Each row has a name. Each question is about the rows just above it.

[106 106 105 160]  j851
[105 111 122  93]  j920
[104 175 106  72]  j122
Give the next entry after [106 105].	[160]
j851 without one entry, shuffled: [160 106 106]. Gone:	[105]
j920 without one entry, shuffled: [122 111 105]. Gone:	[93]

[ 89  77  88  86  89  73  66 157 157 157  77  91  72  92 150  89  86  88
  90  90 138  88]  j802
[ 80  75  84  75  82  75  60 167 164 166  69 104  77  83 166  81  73  84
  78 102 165  81]  j803
[ 90  98 132 132  92 109 107 161 159 161 123 128 110  93 157  92  97 131
  94 126 150  93]  j898
[173 182 163 175 172 182 191  91  98  93 179 159 183 171  98 173 175 163
 171 161 105 173]  j911
[159 170 175 166 156 177 190 104 107 105 190 161 178 158 107 158 164 176
 160 162 110 157]  j15
[ 82  72  87  79  83  68  62 164 162 164  71  95  70  86 158  81  77  87
  83  94 148  80]  j963
[114 144 177 119 115 170 157 144 146 145 184 175 172 113 153 116 119 178
 112 175 159 118]  j582
Give the next entry after [170 157].	[144]
Which entry of j898 is missing from [159  92 128  90  97 150 132 123 161 132  93 126  92  94 109 157 161 110
  93  98 107]?	[131]
Which entry of j963 is missing from [164  87  87  80  83 164  79 158  94  62  82  83 148  68  72  71  81  77
 162  86  95]?	[70]

[144 136 103 146 146 151 154 144 148 147] = j275
[123 126 128 126 129 125 125 127 126 130] = j502
[141 139 109 140 135 144 145 143 144 133] = j619
[141 139 108 140 136 145 146 144 137 133] = j260
[123 127 128 126 129 125 126 126 126 130] = j597
[135 138 119 133 128 134 133 136 133 128] = j695
[143 137 104 144 144 150 152 144 147 136] = j783
[135 138 119 133 128 134 133 136 134 128] = j557
[139 140 113 137 131 140 139 142 141 131] = j507
[127  65 121 135 138 104 119 138 147 140] = j203
[126  71 124 131 137 108 120 137 144 141] = j33
What is the next entry after [139 109 140]?	[135]
[135 138 119 133 128 134 133 136 133 128] is in which row?	j695
Shuffled j260 with one entry gone: [140 133 108 144 139 141 137 145 146], missing	[136]
The next entry after [136 103 146 146 151 154 144]:	[148]
Shuffled j502 with one entry gone: [123 126 127 129 126 125 128 126 125], missing	[130]

[160  79 171 140 162  79 110 141 170  88 129 127 128  83 175 169 119 131
 142 113 181 140  87 130]  j995
[166  74 168 138 164  74 106 142 171  80 133 130 131  77 167 172 119 135
 141 109  75 116 168 136]  j467
[160  79 171 140 162  79 110 141 170  88 129 127 128  83 175 169 119 131
 142 113  78 118 173 136]  j13
[162  77 166 138 162  78 106 142 167  85 129 135 132  76 165 168 119 127
 138 106  77 115 168 118]  j412
[ 94 180  84 119  92 180 146 115 114 172 127 124 127 178  84  88 135 128
 118 148 181 141  85 133]  j681
[ 94 180  84 119  92 180 146 115  87 172  95 124 127 178  84  88 135 128
 118 148 181 141  85 133]  j91
[163  72 169 137 163  74 110 144 170  83 130 132 130  73 169 170 120 127
 142 110  74 119 170 124]  j738
[ 92 179  80 117  91 181 148 113  85 173 126 125 128 180  81  84 137 126
 114 144 180 140  82 114]  j7
[138 106  76 115  91 182 144 111  86 172 127 126 127 178  82  86 137 129
 114 143 183 140  84 128]  j198
Shuffled j681 with one entry gone: [141  84 178 124 180 127 148  88 119 128 181 180 114 172 133 146  85 118
  92 127  84 135  94], missing	[115]
Which entry of j7 is missing from [ 84 180 114 181 179  80 128 117 140 173 126 125 126 137 114  82 180  85
  81  92 148 144  91]?	[113]
j91 without one entry, shuffled: [ 88 148 178 124 135 115  92 146  85 127 181  84 180 141 133  84  87 172
  95 119 180 128 118]. Gone:	[94]
What is the next entry after [138 106  77 115]?	[168]
What is the next entry after [127 124 127 178]?	[84]

[121 111 135 141 117 128 124 143 143 150  99 142 143 119 103 128 137 137
 128 130 129 101 154 129 109 118 119 120 137 137 110 135 135 130 122 153
 106 118 112 125 147  94 113 118 128 142 125 135  90 134 145] : j62
[138 127 132 120 141 121 145 147 134 148 117 129 132 110 108 138 138 133
 134 139 119 115 138 131 103 126 120 120 139 125 119 147 135 119 123 114
 109 115 124 139 130  96 133 119 127 139 127 132 113 140 140] : j421
[113 143 145 126 179 125 118 163 115 136 174 159 112 144 128 123 150 171
 163 130 129 122 129 112  86 142 132 109 111 151 129 158 112 102 146 125
 142 132 158 109 124 144 113 157 144 168 150  94 175 109 141] : j838
The next entry after [128 130 129 101 154]:	[129]
Which entry of j62 is missing from [137 143 109 118 110 118 128 103 135 137 147 142 101 135 137 113  99 128
 117 150 129 129 135 119 119 153 121  90 120 134 124 154 128 142 130 125
 143 143 112 135 118 111 106 137  94 128 141 122 130 125]?	[145]
j838 without one entry, shuffled: [112 159 129 175 132 144 113 150 158 109 168 122 171 163 112  94 109 144
 115 142 143 123 126 129 163  86 144 142 146 112 113 125 130 179 102 111
 118 145 125 151 109 124 158 132 136 150 129 174 128 157]. Gone:	[141]
Shuffled j838 with one entry gone: [142 174 163 179 168 109 151 144 143 163 144 109 129 150 144 157 158 109
 132  86 145 125 146 142 124 128 125 112  94 130 113 126 113 129 150 112
 132 102 136 118 159 141 112 122 111 129 115 175 123 158], missing	[171]

[176  82 139 120 176 130]  j462
[166  91 104 149 166 165]  j730
[166  91 104 149 166 113]  j943
[184 105 154  75 184 125]  j960
[107 126 169  77 130 108]  j106
Which entry of j943 is missing from [113 149 166  91 166]?	[104]
j106 without one entry, shuffled: [107 130 169  77 126]. Gone:	[108]

[140 141 130 139 140 121 102 119  95 146 102 126 146  93 142]  j759
[128 118 138 120 128 146 161 147 171 119 161 137 117 172 120]  j525
[134 152 115 104 122 103 143 158 156 104 121 110 105 166 100]  j92
[154 146 147 154 134 142 140 138 126 147  82 115 151 124 141]  j882
[155 145 139 135 145 131 111 138 114 155  99 125 149 109 136]  j63
[141 142 126 134 151 115 104 122 103 143 158 156 139 102 147]  j392
[109 110 123 113 108 137 159 140 167 105 133 112 106 171 106]  j149
[104 111 109 108 131 124 116 109 121 110 194 155 108 123 127]  j85
[148 146 133 144 151 119  99 117  90 150 119 140 151  88 153]  j311
j92 without one entry, shuffled: [158 121 166 152 104 105 103 115 143 110 100 134 104 156]. Gone:	[122]
j882 without one entry, shuffled: [124 147 154 142 126 154 141 138  82 115 134 147 140 146]. Gone:	[151]
j85 without one entry, shuffled: [155 124 110 111 109 194 108 109 121 127 131 116 104 108]. Gone:	[123]
The next entry after [134 151 115 104 122 103 143 158 156]:	[139]
What is the next entry after [146 102]?	[126]

[130 140 134 152 134 127 145 143 133 138 125 138] -> j664
[130 140 134 152 134 127 145 133 138 159 109 145] -> j998
[159 120 174 137 164 188 120 106 133 157 121 132] -> j939
[145 110 158 131 158 137 135 108 133 152 121 132] -> j893
Give the next entry after [164 188 120 106 133 157].	[121]
Give the next entry after [152 134 127 145 143].	[133]

[168 151 128 165 114  85 121 119 142 121 146  92 104 102 126 111 107 136
 127 166 108 134 117  92  86 118  92 166 135] = j348
[145 141 131 160 126 121 132 150 131 105  86 123 118 169 103 142 114 159
 139 109 178 152 185 117 156 137 148 103 113] = j811
[117 147 128 116 154 128 171  98 149 136 188 130 114 129 163 120 144  78
 112 128 117 119 118 134 146 160 151 135  99] = j868
[114 119  94 113 167 160 143 102 107 139 178 143 110  94 146 129 158  82
 124 156 103 119  78 136 101 129 110 147 143] = j936
[130 120 152 111 110 170 111 122  94 132 115 145 104 125  98 123 135 101
 133 136 150 131 107 144 122 139 141 126 124] = j688
[145 141 131 160 126 121 132 150 131 105  86 123 118 169 103 142 114 134
 139 109 178 152 185 117 156 137 153 102 113] = j175
[117 137 111 110 152 135 156 131 124 120 153 127 129 113 151 137 139  95
 104 139  97 118 101 142 153 149 101 111 132] = j420
Which entry of j688 is missing from [131 130 150 144 110 111 141 126 122 104 145 122 123 101 170 136 107 152
 115 124 120 132  98 135  94 133 111 139]?	[125]
What is the next entry after [111 110 152]?	[135]
Which entry of j811 is missing from [114 142 148 150 121 169  86 113 126 103 141 137 152 145 156 185 123 105
 131 139 178 132 117 159 103 109 118 131]?	[160]
j420 without one entry, shuffled: [101 153 142 120 111 111 104 151 132 118  95 124 135 117 139 137 137 156
 129 131 110 113 101 149 127 139  97 153]. Gone:	[152]
j811 without one entry, shuffled: [131 105 121 141 103 169 126 142 118 148 185  86 131 114 103 156 160 159
 145 139 109 137 152 132 150 123 178 113]. Gone:	[117]
Which entry of j688 is missing from [111 130 101 139 122 135 107 111 133 152 145 136 124 132 125 104 120 170
 126 150  94 141 123  98 110 122 144 131]?	[115]

[106 117 118 104  85] = j168
[175 163 116 137 165] = j565
[118 163 116 117 128] = j53
Shuffled j53 with one entry gone: [116 163 118 128], missing	[117]
The next entry after [116 117]:	[128]
The next entry after [175 163 116]:	[137]
The next entry after [163 116 117]:	[128]
What is the next entry after [118 104]?	[85]

[114 176 181 185 107 136 184 143]  j610
[113 179 172 182 108 132 184 153]  j491
[104 170 176 170 105 143 185 133]  j217
[114 176 181 185 107 136 185 148]  j188
[106 171 184 182 108 132 185 143]  j539
[114 176 181 185 107 136 180 131]  j96
The next entry after [136 184]:	[143]
Whose row is [113 179 172 182 108 132 184 153]?	j491
What is the next entry after [136 185]?	[148]
Give the next entry after [106 171 184 182 108 132].	[185]
Which entry of j610 is missing from [136 176 181 143 184 107 114]?	[185]

[153 181 136 180 131 106 124 116  98 158] : j696
[153 134  97 112  90 134 175 167  74 165] : j913
[159 152 173 101 118 106 141 119 120  96] : j662
[134 136 154 100 127 119 107 118 161  80] : j891
[134  97 175 112 153  90 134 146  82 111] : j225
[163 177  77 146  79 154  90 131 108 143] : j680
[ 91 106 136  85 171  86 140 176 103 107] : j692
Shuffled j891 with one entry gone: [154 134 118 100  80 136 127 107 161], missing	[119]
Shuffled j225 with one entry gone: [ 90 134 146 175 153  97 134 111  82], missing	[112]
Give the next entry after [153 134  97 112  90].	[134]
Which entry of j225 is missing from [175 134 134 153  82 146 111  97 112]?	[90]
j662 without one entry, shuffled: [173 118 141 152 119  96 159 101 106]. Gone:	[120]
What is the next entry after [134  97 175 112 153  90 134]?	[146]

[149 165 109  74]  j192
[113  83 153 112]  j216
[ 78 125  87 172]  j917
[106 124  75  71]  j794
[123 153  83 146]  j620
[185 158 186 158]  j262
j262 without one entry, shuffled: [158 158 185]. Gone:	[186]
Give the next entry after [153  83].	[146]

[137 119  89 140 150 189 146 144] = j256
[173 138 125 135  89 119 114 130] = j137
[167 119  89 147 150 139 146 144] = j209
Shuffled j209 with one entry gone: [119  89 150 167 139 146 144], missing	[147]
Which entry of j209 is missing from [ 89 167 150 144 119 139 147]?	[146]
What is the next entry after [119  89 140]?	[150]
The next entry after [ 89 140 150]:	[189]
Give the next entry after [137 119  89 140 150 189].	[146]

[138  93 139 122 127 135 116 129 124 125 127 126 132 134 123 118 152 116
 128 123 152 146 115 140 116 138 146 128 122 123 132 125 132 136 128 119
 144 125 122 115 143 134 123 131 128 137] = j667
[144  97 139 125 121 130 118 136 121 130 124 128 134 127 126 113 147 109
 130 131 156 148 118 144 119 135 148 141 117 118 131 139 134 143 131 122
 143 125 119 115 146 133 121 128 131 135] = j908
[135 148 142 117 118 113 148 133 133 137 126 131 122 112 138 138  92 135
 129 144  99 105 151 116 146 111 104 141 131 129 120 149 125 127 132 142
 105 131 133 147 114 117 132 119 132 113] = j194
j194 without one entry, shuffled: [126 149 132 133 151 105 137 105 127 131 117 129 148 144 111 118 131 120
 146  99 112  92 135 114 138 125 138 133 147 141 132 131 142 133 113 122
 104 135 129 116 148 117 142 132 113]. Gone:	[119]
Shuffled j908 with one entry gone: [144 143 113 147 130 135 146 115 121 131 118 117 135 144 124 130 119 143
 156  97 148 139 109 121 127 121 118 128 130 134 131 131 128 139 133 131
 119 122 125 148 118 136 125 134 141], missing	[126]
The next entry after [135 148 141 117 118]:	[131]
What is the next entry after [121 128]?	[131]

[123 136 135  90 101 130 111  93] -> j361
[123 136 135  90 101 130  89  73] -> j259
[123 136 135  90 101 130 134  99] -> j789
[119  64 127  97 104 123 111  99] -> j625
[143 139 139 143 138 141 136 145] -> j40
The next entry after [138 141 136]:	[145]
Whose row is [123 136 135  90 101 130 134  99]?	j789
Which entry of j789 is missing from [ 90  99 123 134 136 101 130]?	[135]
Which entry of j40 is missing from [138 145 143 139 143 139 136]?	[141]
Which row holds [123 136 135  90 101 130 111  93]?	j361
j259 without one entry, shuffled: [ 73 135 101 123 130  89 136]. Gone:	[90]

[157 156 134 141 187  83 187 161 156 187 185  82 161 189 102] : j73
[141 187  80 187 161 156 187  73  90  94  99 149  73  94  86] : j644
[132 133 141 134 185 132 132 186 176 136 132 132 186 141 149] : j725
[ 96  90 143  94  69 146  96  73 156 187 185  82 161 189 191] : j154
Give the next entry after [134 141 187  83 187 161 156 187 185  82 161].	[189]
What is the next entry after [141 134]?	[185]
What is the next entry after [141 187  83 187 161 156 187]?	[185]
j154 without one entry, shuffled: [ 90 143 185 189  69  94  73 187 191  96  82  96 156 146]. Gone:	[161]
Which entry of j154 is missing from [185  90 156 143  96  94  73 146  69  82 161 191  96 187]?	[189]
Which entry of j154 is missing from [146  96 185  96  90 143  69 161 191 187  94  82 156  73]?	[189]
What is the next entry after [187 161 156 187 185  82]?	[161]

[101 147 112 136 117 120 124  69  92 101 133 109 103] = j355
[ 79 143 141  92 153 113 142 112 114 119  71 130  85] = j235
[160 136 148 122 133 156 139 123 108 112 170 112 130] = j682
[159 142 158 118 135 156 146 121  98 106 167 108 129] = j480
[142 159 135 101 147 112 136 117 120 121  69 133  90] = j962
What is the next entry after [159 142]?	[158]
Which row holds [101 147 112 136 117 120 124  69  92 101 133 109 103]?	j355
What is the next entry after [101 147 112 136 117 120 121  69]?	[133]
Give the next entry after [160 136 148].	[122]

[149 126 123 121  88 125 121 119 130 138 125 125] : j501
[136 119 133  89 124 124 108 151 138 111 133 133] : j652
[118 133 137 128 121 137 133 116 126 114 119 130] : j139
[104 119 124 124 108  89 133 146 141 117 135 114] : j267
[ 78 132 126 112 142 114 114  96 141 172 134 158] : j687
[108 112 158  91 162 103 104  98 157 132 137 153] : j822
[153 133 108 115 114 116 136 132 144 116 116 124] : j765
[136 119 133  89 124 124 108 127 131 145 123 123] : j447
[139 124 140 112 116 151 142 147 107 136 133 139] : j4
j267 without one entry, shuffled: [114 124 119 108 117 133  89 135 124 141 104]. Gone:	[146]
Which entry of j822 is missing from [162 137 132 103 112 153 108  98 157  91 104]?	[158]
Whose row is [136 119 133  89 124 124 108 151 138 111 133 133]?	j652
j765 without one entry, shuffled: [133 124 116 153 136 144 114 132 108 116 116]. Gone:	[115]
j822 without one entry, shuffled: [158 108 153 162 157  91 132 112 104 137  98]. Gone:	[103]
What is the next entry after [116 116]?	[124]

